In the data rows, the value 50 means zero.
Here are some points, one per row:
[43 50 52 52 42 53 47 46 57 43 48 41 54 49 55 46 38 44 54 52 46 63 68 61 56 76
 34 62 94 51 58 55 51 38 48 54 64 63 51 67 58 54 53 59 51 55 48 55]
[45 50 49 44 74 70 44 48 56 41 42 50 54 32 49 49 53 43 40 31 47 70 54 60 49 58
 53 44 45 41 46 31 49 51 43 35 52 43 42 49 46 42 36 49 42 48 47 42]
[48 46 48 44 48 39 46 35 42 53 47 37 41 45 40 49 62 63 56 34 41 48 59 75 59 86
 56 57 41 41 57 56 40 52 53 55 51 44 49 51 47 45 41 45 36 50 58 43]
[53 42 50 33 57 50 57 62 48 86 68 53 46 40 45 54 45 46 48 42 50 45 42 41 89 53
 50 54 71 82 63 50 58 37 56 46 42 46 45 51 51 47 47 45 48 50 49 49]
[47 37 49 46 47 47 40 73 74 66 59 31 53 60 39 49 51 39 36 41 50 50 48 50 41 40
 41 42 42 42 63 44 42 49 51 52 38 51 45 40 38 49 41 42 52 42 42 53]
[53 46 48 50 48 46 46 40 52 48 40 49 47 53 49 42 55 56 48 46 45 46 56 52 42 43
 66 56 90 99 48 40 77 99 59 78 47 67 54 52 57 53 44 49 49 60 44 44]
[52 41 64 44 30 57 90 68 50 57 55 53 52 35 56 43 49 51 55 37 46 44 46 61 43 61
 77 50 84 46 53 49 44 41 52 42 48 49 49 39 47 49 50 43 46 44 53 45]
[51 58 50 50 45 64 43 47 43 45 47 49 39 41 41 53 36 41 52 45 40 44 56 47 39 44
 44 49 39 45 53 52 57 53 69 55 50 39 41 34 49 58 33 47 42 37 55 41]
[56 45 60 55 51 67 94 42 78 81 54 73 49 84 40 69 58 55 40 53 43 48 64 49 53 48
 39 47 46 44 44 47 45 55 46 52 50 47 56 45 52 45 52 46 50 43 50 54]
[51 55 48 48 54 50 42 48 45 46 50 52 50 52 38 42 39 41 50 91 98 54 71 99 85 72
 67 52 52 50 49 45 50 51 51 46 43 49 52 47 49 53 51 43 50 53 49 51]
[46 42 50 49 37 47 51 51 41 39 43 63 41 44 43 50 42 43 44 43 59 49 30 46 44 47
 38 60 47 44 48 41 35 49 60 51 44 55 51 59 32 47 53 68 54 58 44 49]
[45 41 50 40 46 50 40 48 54 83 43 50 52 43 32 48 47 54 78 87 86 57 47 37 30 58
 54 47 52 48 42 56 49 49 41 43 53 42 42 47 46 44 46 48 44 50 48 47]
[48 47 41 48 46 50 43 42 48 52 41 39 38 48 47 44 38 48 43 45 41 46 43 47 51 41
 48 37 47 46 40 49 33 34 46 49 59 83 80 58 58 53 34 41 40 45 51 35]
[38 43 46 47 46 44 37 51 42 95 50 78 53 92 99 42 42 48 41 36 52 54 51 50 46 49
 55 51 42 44 50 50 49 48 49 49 51 42 49 50 47 51 48 43 48 53 49 50]
[39 45 35 71 52 44 48 46 62 42 49 52 42 39 44 51 42 48 46 47 44 50 34 51 40 42
 57 47 46 49 48 43 52 40 55 46 45 41 47 52 48 48 49 32 34 62 85 92]
[34 43 39 38 42 48 54 47 39 37 42 43 58 84 74 80 68 32 62 78 46 39 50 43 53 50
 50 49 45 47 54 42 54 48 50 43 44 45 43 51 53 42 43 50 46 43 54 40]
[46 46 39 55 59 48 44 67 55 35 41 54 35 50 40 50 49 51 39 56 39 58 71 44 72 71
 79 70 61 57 44 58 43 40 43 48 51 44 42 44 40 43 44 50 50 39 46 48]
[50 53 49 49 49 45 46 55 49 43 54 48 45 46 51 53 47 46 45 50 47 47 41 51 47 56
 43 42 45 99 71 60 68 92 46 67 98 68 52 50 40 50 58 46 42 44 52 48]
[57 45 40 47 50 46 45 51 60 41 49 52 47 44 46 52 42 45 55 42 45 42 52 46 42 51
 54 51 42 43 57 50 61 43 39 45 37 44 52 45 48 57 69 75 79 81 58 37]
[43 57 58 40 56 32 38 67 52 50 47 66 62 49 35 48 59 37 58 39 43 44 47 48 43 52
 41 40 51 43 34 43 47 41 50 66 66 48 58 48 62 49 50 38 54 39 49 50]
[62 43 41 42 46 45 45 48 35 48 55 49 44 45 37 48 56 42 39 42 47 48 55 46 42 36
 50 47 51 43 44 46 51 42 41 42 42 52 40 65 60 80 65 57 33 41 49 40]
[62 80 52 43 36 48 46 54 41 38 45 50 40 55 53 32 40 70 37 58 57 52 46 41 44 60
 40 41 49 43 49 40 55 43 43 50 42 47 39 41 50 40 45 44 45 39 50 45]
[22 56 72 74 40 61 35 44 56 47 56 47 51 38 43 32 53 47 44 50 39 41 47 40 64 44
 54 40 43 42 42 44 45 55 47 48 42 42 46 54 48 54 66 51 48 46 46 34]
[46 55 54 47 55 51 46 51 44 52 48 43 54 54 50 48 49 48 46 47 51 50 53 49 51 41
 50 48 50 49 50 51 43 46 54 63 66 64 57 38 55 46 87 99 49 67 85 73]
[48 44 46 53 43 44 47 41 42 45 49 44 57 42 47 56 38 47 54 34 55 50 71 46 48 66
 51 47 33 65 40 42 56 43 52 40 42 47 69 50 45 57 63 55 51 33 36 60]
[52 45 39 43 57 53 47 40 45 46 49 41 47 47 44 51 39 47 47 40 50 52 40 48 43 43
 50 53 47 46 48 46 38 43 45 59 46 51 50 54 52 48 84 38 70 45 57 32]
[42 41 44 33 60 46 65 52 68 43 76 56 66 84 52 38 45 64 57 58 45 41 44 48 41 49
 44 45 46 48 39 51 53 45 52 39 48 49 44 51 40 48 44 49 38 50 53 42]
[42 49 35 65 31 54 42 52 54 58 59 64 76 49 43 50 47 53 44 41 43 56 44 57 51 51
 51 70 54 76 52 52 45 42 46 44 42 45 43 42 57 45 39 51 47 44 52 41]
[49 49 39 42 45 51 37 61 54 56 41 70 51 52 59 71 74 74 57 58 37 46 38 64 56 52
 38 46 51 41 51 54 53 53 45 38 39 49 56 55 53 59 68 60 50 47 42 54]
[78 91 83 52 42 54 43 62 59 60 47 47 56 68 52 76 58 58 48 44 56 55 50 48 49 37
 57 58 41 52 50 48 47 44 52 40 53 46 52 58 46 53 48 41 43 60 51 47]
[44 44 40 46 40 40 51 47 66 35 46 44 44 43 73 49 63 63 90 47 89 65 65 57 69 28
 40 51 47 54 51 51 44 50 46 46 48 43 44 47 49 46 48 46 47 41 52 46]
[47 45 38 46 54 56 42 58 46 47 44 49 44 43 43 46 38 57 50 47 46 37 54 44 44 42
 51 39 49 48 53 50 35 57 65 39 60 37 49 58 68 48 61 55 56 57 31 58]
[93 54 65 72 62 70 40 46 50 44 49 48 59 67 70 50 56 49 78 59 39 50 40 46 54 48
 58 51 52 49 50 53 34 50 50 49 47 51 48 48 44 53 46 48 50 42 43 58]
[47 43 54 37 39 45 51 50 51 42 61 48 45 37 64 56 65 50 39 85 46 81 49 71 34 47
 56 51 41 53 46 56 46 42 51 59 47 42 52 58 59 52 54 50 50 49 36 54]
[38 37 82 51 61 39 53 48 38 46 41 48 49 45 41 46 36 52 50 45 38 51 46 56 53 33
 45 47 40 51 50 50 47 46 37 46 41 50 38 46 46 48 36 53 66 55 55 63]
[39 54 62 56 74 50 52 39 44 44 41 44 45 47 43 37 54 46 41 52 44 48 45 47 44 40
 48 69 79 58 71 66 69 46 57 35 48 36 59 46 43 46 51 41 54 37 47 44]
[69 65 59 47 61 31 45 37 57 46 54 46 52 31 77 67 44 49 35 62 51 41 51 41 49 51
 45 46 50 44 42 50 41 54 49 48 38 51 44 38 49 42 44 48 45 45 44 46]
[36 59 49 56 57 62 40 45 39 45 62 42 30 65 54 61 65 52 66 39 55 49 42 48 41 53
 46 52 49 54 40 47 51 39 41 49 40 54 43 37 47 48 48 42 49 54 32 61]
[64 41 37 45 37 46 53 40 48 48 39 37 50 45 47 39 51 49 41 47 41 46 36 54 54 40
 45 44 42 47 39 47 51 37 54 53 72 33 46 43 51 50 47 59 65 62 31 45]
[52 57 48 43 46 53 44 46 48 51 57 49 45 45 50 45 54 49 47 47 49 44 51 45 45 54
 49 45 49 51 48 51 48 52 47 47 44 45 54 67 51 54 41 79 99 56 99 73]
[39 57 45 39 51 52 46 44 50 39 47 52 59 58 44 63 45 52 48 35 59 57 40 45 52 56
 61 32 65 49 59 78 58 61 62 64 39 44 48 52 49 51 44 49 44 52 42 45]
[64 43 61 41 57 72 49 64 52 42 44 57 45 37 51 32 46 43 49 45 47 43 54 47 46 43
 43 53 28 51 48 63 66 53 54 69 43 55 55 61 48 40 46 45 32 47 51 49]
[46 44 50 40 52 44 50 56 41 46 53 50 47 49 44 44 59 52 59 64 43 81 57 32 59 57
 45 52 37 48 49 48 47 63 65 44 44 58 66 45 60 60 56 48 57 64 57 47]
[37 48 39 44 53 57 45 47 39 51 56 55 67 37 60 63 64 77 56 75 59 44 71 40 48 39
 53 52 50 40 56 42 44 37 56 74 66 66 58 53 39 53 37 38 49 54 48 49]
[45 81 38 82 75 54 99 70 58 83 50 50 53 45 55 44 49 41 53 48 47 49 47 49 47 48
 49 50 37 46 48 50 46 54 47 52 47 49 48 56 49 54 48 53 47 49 40 48]
[69 59 45 73 45 34 43 37 40 53 59 57 55 43 40 49 53 41 55 44 42 48 59 50 46 40
 42 39 52 42 55 51 52 45 50 41 42 49 47 51 42 30 46 45 44 55 43 41]
[48 49 54 39 51 37 49 35 57 41 50 48 50 49 43 38 46 50 44 44 52 38 39 37 45 52
 60 58 35 47 61 51 41 40 41 47 46 57 53 62 71 61 52 58 42 41 36 52]
[47 49 48 51 45 50 49 46 54 49 53 51 49 46 49 50 48 47 50 43 52 50 43 49 53 52
 57 58 44 25 51 56 87 78 61 57 95 99 45 53 56 52 56 51 66 46 50 55]
[51 49 44 40 42 48 46 50 42 43 57 41 53 45 43 50 40 42 48 46 45 46 46 40 52 43
 47 64 63 31 51 51 52 89 39 53 54 27 62 51 44 45 40 44 38 46 48 55]
[52 49 49 44 45 56 58 45 45 41 40 42 56 45 47 39 53 44 37 47 47 40 52 41 52 51
 38 48 45 50 44 55 42 50 45 42 44 46 42 40 51 56 49 25 54 79 63 78]
[72 41 75 99 70 51 71 61 42 38 54 48 50 65 60 64 57 65 52 61 71 56 48 43 46 56
 43 45 48 46 52 48 55 46 51 52 52 42 51 52 59 53 47 48 50 50 53 42]
These points spread out most along one direction. Take the direction at right angles to it along which they spread out most. Go by this last direction. How far along it is each point below, from 0 to 99? The average is 50, and the first point in the table lies past the average. One standard deviation of the points above along it is 16.
[46 42 50 49 37 47 51 51 41 39 43 63 41 44 43 50 42 43 44 43 59 49 30 46 44 47
 38 60 47 44 48 41 35 49 60 51 44 55 51 59 32 47 53 68 54 58 44 49] ~ 30
[37 48 39 44 53 57 45 47 39 51 56 55 67 37 60 63 64 77 56 75 59 44 71 40 48 39
 53 52 50 40 56 42 44 37 56 74 66 66 58 53 39 53 37 38 49 54 48 49] ~ 66
[51 49 44 40 42 48 46 50 42 43 57 41 53 45 43 50 40 42 48 46 45 46 46 40 52 43
 47 64 63 31 51 51 52 89 39 53 54 27 62 51 44 45 40 44 38 46 48 55] ~ 52
[43 57 58 40 56 32 38 67 52 50 47 66 62 49 35 48 59 37 58 39 43 44 47 48 43 52
 41 40 51 43 34 43 47 41 50 66 66 48 58 48 62 49 50 38 54 39 49 50] ~ 42
[53 42 50 33 57 50 57 62 48 86 68 53 46 40 45 54 45 46 48 42 50 45 42 41 89 53
 50 54 71 82 63 50 58 37 56 46 42 46 45 51 51 47 47 45 48 50 49 49] ~ 68
[50 53 49 49 49 45 46 55 49 43 54 48 45 46 51 53 47 46 45 50 47 47 41 51 47 56
 43 42 45 99 71 60 68 92 46 67 98 68 52 50 40 50 58 46 42 44 52 48] ~ 81
[53 46 48 50 48 46 46 40 52 48 40 49 47 53 49 42 55 56 48 46 45 46 56 52 42 43
 66 56 90 99 48 40 77 99 59 78 47 67 54 52 57 53 44 49 49 60 44 44] ~ 90
[62 43 41 42 46 45 45 48 35 48 55 49 44 45 37 48 56 42 39 42 47 48 55 46 42 36
 50 47 51 43 44 46 51 42 41 42 42 52 40 65 60 80 65 57 33 41 49 40] ~ 32
[69 59 45 73 45 34 43 37 40 53 59 57 55 43 40 49 53 41 55 44 42 48 59 50 46 40
 42 39 52 42 55 51 52 45 50 41 42 49 47 51 42 30 46 45 44 55 43 41] ~ 44
[48 49 54 39 51 37 49 35 57 41 50 48 50 49 43 38 46 50 44 44 52 38 39 37 45 52
 60 58 35 47 61 51 41 40 41 47 46 57 53 62 71 61 52 58 42 41 36 52] ~ 34
[64 43 61 41 57 72 49 64 52 42 44 57 45 37 51 32 46 43 49 45 47 43 54 47 46 43
 43 53 28 51 48 63 66 53 54 69 43 55 55 61 48 40 46 45 32 47 51 49] ~ 47
[51 55 48 48 54 50 42 48 45 46 50 52 50 52 38 42 39 41 50 91 98 54 71 99 85 72
 67 52 52 50 49 45 50 51 51 46 43 49 52 47 49 53 51 43 50 53 49 51] ~ 83
[46 55 54 47 55 51 46 51 44 52 48 43 54 54 50 48 49 48 46 47 51 50 53 49 51 41
 50 48 50 49 50 51 43 46 54 63 66 64 57 38 55 46 87 99 49 67 85 73] ~ 25
